[43, -31, 9, 71] yields -31

[[-72, 23, -10, -50],
[49, -19, 12, 38],
[-33, 21, -18, -36]] yields 23

[[55, -50, -74, -30],
[-70, 67, -34, 15],
[44, 26, 44, -9]] yields -50

[-10, 27, 81, 30] yields 27

[[-59, -60, 60, 75],
[73, 62, -56, -82]] yields -60

[-70, 23, -29, -60] yields 23
---
[[175  89 147 128  62  86 140  44  65  57 136 153 226]
 [ 50  90  83  73 177 126  90 177 171 137  73  73  12]
 [ 82  70  94 122  37 178  84  78 178  16  94 116  82]
 [ 82 108  51 133  70 218  86 137 171  64  67  97  31]
 [133 159 140 188  24 161 110  91 178  63 174 160 176]
 [ 58  91 213 110  63 100  99 100 236  60 188 126 129]
 [106  61 213  78 106  50 125  54  89  71 157 123 193]
 [ 37  54 143  61 141  95  82 123 196  71  99  84  45]
 [129 152 164 175  33 136 122  82 166  70 194 163 196]
 [ 46 120 122  81 167 113  96 203 212 170 110  86  32]] --> 122

[[  0   2   7   4   3  -5  -1  -6   1]
 [  3  -7 -13 -16 -18  -2 -18 -18 -14]
 [-42   3  -6  -3 -17 -12   7 -12 -19]
 [  0  -1 -10  -8 -12   0  -3   4  -2]
 [  4  -5 -34 -17 -18  -9 -12 -13   3]
 [ 22   1   3   3  24  20 -18  39  -1]
 [ 10  -6 -31 -11 -13 -10  -2 -17   3]
 [ -6  -4 -11 -13 -21 -12   2  -3   7]
 [ 15  -5  -4   1  18   4   6  -1   6]] --> -4

[[8 3 6 4 4 9]
 [7 4 4 4 5 7]
 [1 4 7 4 4 2]
 [2 2 4 3 2 2]
 [5 6 1 4 5 6]] --> 1

[[37 52 54 61 45 55 38 78]
 [67 47 55 59 35 52 50 69]
 [33 60 54 47 74 53 45 55]
 [67 40 55 46 25 53 50 44]
 [55 48 55 63 36 54 44 81]
 [72 41 55 36 42 51 56 31]
 [65 51 55 61 46 52 52 84]
 [24 50 54 45 51 55 34 38]] --> 54

[[-20  37 -25  11 -49 -22 -19  -9   6]
 [-22 -17  10 -25  33   9   1 -23  10]
 [ -5  18 -14  -9 -42 -25 -16   1 -22]
 [  3  13  10 -25 -10 -23  -3   6 -32]
 [ 11  17   0 -24 -49 -25 -13  16 -36]
 [ -7  13 -19  -6 -44 -24 -18  -2 -20]
 [  1 -17  -2 -22 -12 -21  -8   0 -36]
 [-31 -17 -11  -7  21  10  -7 -23  27]
 [-31  34  -7  -6   2   5  -7 -23  33]
 [-23  23 -25   4 -36 -10 -19 -15  13]] --> -25

[[6875 3715 9138 5176 7262 5471 4931 4491 3579 4417 4290 4449 6005 5041]
 [4292 4383 5053 4420 2908 5449 4852 6182 4797 5249 5362 5944 5340 5442]
 [9061 5539 5432 4721 6050 5294 4779 4499 6194 4063 6075 6590 5292 4910]
 [6123 5263 4186 5246 6009 5121 5093 7673 5567 4180 4960 5997 5315 5232]
 [4626 5920 5059 5656 5961 5352 4646 5788 5480 7140 5230 5279 4966 5391]
 [6024 4740 5993 4845 6240 5518 5320 3636 4471 4844 5766 7329 5332 5415]] --> 5993

[[ -2  14  29  30  -7 -35  40   2  26  13]
 [ -2  14  28  32  -6 -37  42   4  27  10]
 [ -2  14  29  30  -7 -35  40   2  26  13]
 [ -2  14  29  31  -7 -36  41   3  26  12]
 [ -2  14  28  32  -6 -37  42   4  27  10]
 [ -2  14  28  31  -6 -37  42   4  27  11]
 [ -2  14  29  31  -7 -35  40   2  26  12]] --> 29

[[3 5 4 6 4 5 5]
 [5 7 5 4 2 6 6]
 [6 9 7 6 0 8 4]
 [2 4 3 4 4 2 4]
 [6 5 5 7 5 7 5]
 [4 3 4 4 4 5 2]] --> 4
---
((56, -46, -26, 1, -52), (-16, 19, 64, -45, 31), (-32, 10, -88, 31, 4)) gives 64, 56
((70, 8, -30, 10), (59, 8, 17, 2), (13, 7, 30, -12)) gives 70, 59
(9, 44, 78, 43, 4, -1) gives 78, 44
((-29, -37, 32, 23, 71), (-29, -41, 22, 20, 68), (-32, -39, 32, 31, 74)) gives 74, 71
(33, 47, 63, 52) gives 63, 52
(1, -20, 72, 16, -3) gives 72, 16
---
[253, 122, 183, 133, 193, 49] => 253, 49
[63, 60, 72, 127, 114, 160, 213] => 213, 60
[109, 123, 201, 62, 166] => 201, 62
[9, 4, 2, 4, 7, 8] => 9, 2
[[-647, -648, -361, 645], [-838, -878, -486, 955]] => 955, -878
[9340, 2578, 6312, 3893, 9467, 8367] => 9467, 2578
[287, 713, -737, 885, -604] => 885, -737
[3723, 4480, 3648, 9139, 1995] => 9139, 1995
[49, 195, 56, 34] => 195, 34
[[86, 22, 87, 60, 36], [14, 42, 48, 46, 66], [54, 34, 33, 28, 48]] => 87, 14
---
[[3776 5961 4772 4902 6076]
 [2984 4232 9467 5410 5099]
 [4308 3591 6528 6370 4187]] out 9467

[[189 171  65 158 211 233 182]
 [211 178  47 170 113 148 193]] out 113

[[ 38 252 128 243]
 [206 120 123  91]
 [127 209  99 162]] out 120

[[28 66 15 70]
 [87 42 89 42]
 [33 75 61 58]] out 42

[[658 646 433 314 713 517 582]
 [701 536 782 239 674 588 405]] out 674

[[8304 4903 7502 5993]
 [3595 4438 3670 7501]
 [6009 5187 3218 6656]] out 4438
---
 39   22   19   11    6
 12    3  -35   40   38
: 39, 38

3960  2773  2487  6183  3613  8935: 3960, 8935

1890  8000  3110  6916  6458  6549  6396: 1890, 6396

424  478  667  700  754  381  728
398  432  586  639  748  270  657
388  706  227  156  399  140  429
: 424, 429

  5    7    9    6   -6
 37   44  -15   17   12
  0  -30  -11    1  -19
: 5, -19

 33  133  104  188   77
127  131  195  168   45
: 33, 45
---
[67, 10, 0, 28]: 10
[-64, -57, -68, -77]: -57
[5, -74, 8, 21]: -74
[45, 83, -65, -31]: 83
[-1, -30, -71, -59]: -30
[-86, 29, -54, -45]: 29
[63, 17, 30, -37]: 17
---
0	-71	42	73 --> -71

-84	-2	1	-1
4	-2	2	-81
0	5	4	-5
--> -2

-34	-12	66	-14 --> -12

-21	-27	28	84
18	-21	-23	-10
7	-59	43	1
--> -27

7	-18	-65	-8
50	36	-49	39
--> -18

49	26	-39	-69 --> 26

-44	-1	24	-87
-70	-59	-10	-34
--> -1

-32	-63	-82	-9 --> -63

-37	-75	-4	64 --> -75

65	69	-19	-38 --> 69
---
Q:
[[-37  49 -50  31 -79  13  29]
 [ 75 -32  14 -68  15 -85 -28]]
A: -37, -28

Q: [-84  66 -22 -59   6]
A: -84, 6

Q: [60 72 51 65]
A: 60, 65

Q: [ 39  64 -61  32  82]
A: 39, 82

Q: [-17  16  -3 -39  11  87]
A: -17, 87

Q:
[[-52 -61 -21 -64]
 [ 61  67  22  56]]
A: -52, 56
---
[-47  11  -7  24  32] --> 32
[ 868 -966 -661  671] --> 671
[879 242 991 577 748 822 585] --> 585
[2696 4190 9391 1586 3661 4323] --> 4323
[6067 3197 6102 7194 6196 4821 7938] --> 7938
[-774  733 -993   -3  771 -845] --> -845
[251 238 482 672 815 282 446] --> 446
[1755 5469 1293 8242 4904 5931] --> 5931
[-847  144  559  177] --> 177
[8074 3250 1532 4558 7140 7534 2486] --> 2486
---
[-82, 23, 60, -16, 51] -> 60
[34, 51, -26, 85, 45] -> -26
[67, -68, -8, 7, -38] -> -8
[56, 36, -35, 34, 73] -> -35
[-19, -6, 80, -45, 46] -> 80
[-44, 50, -86, -22, 48] -> -86
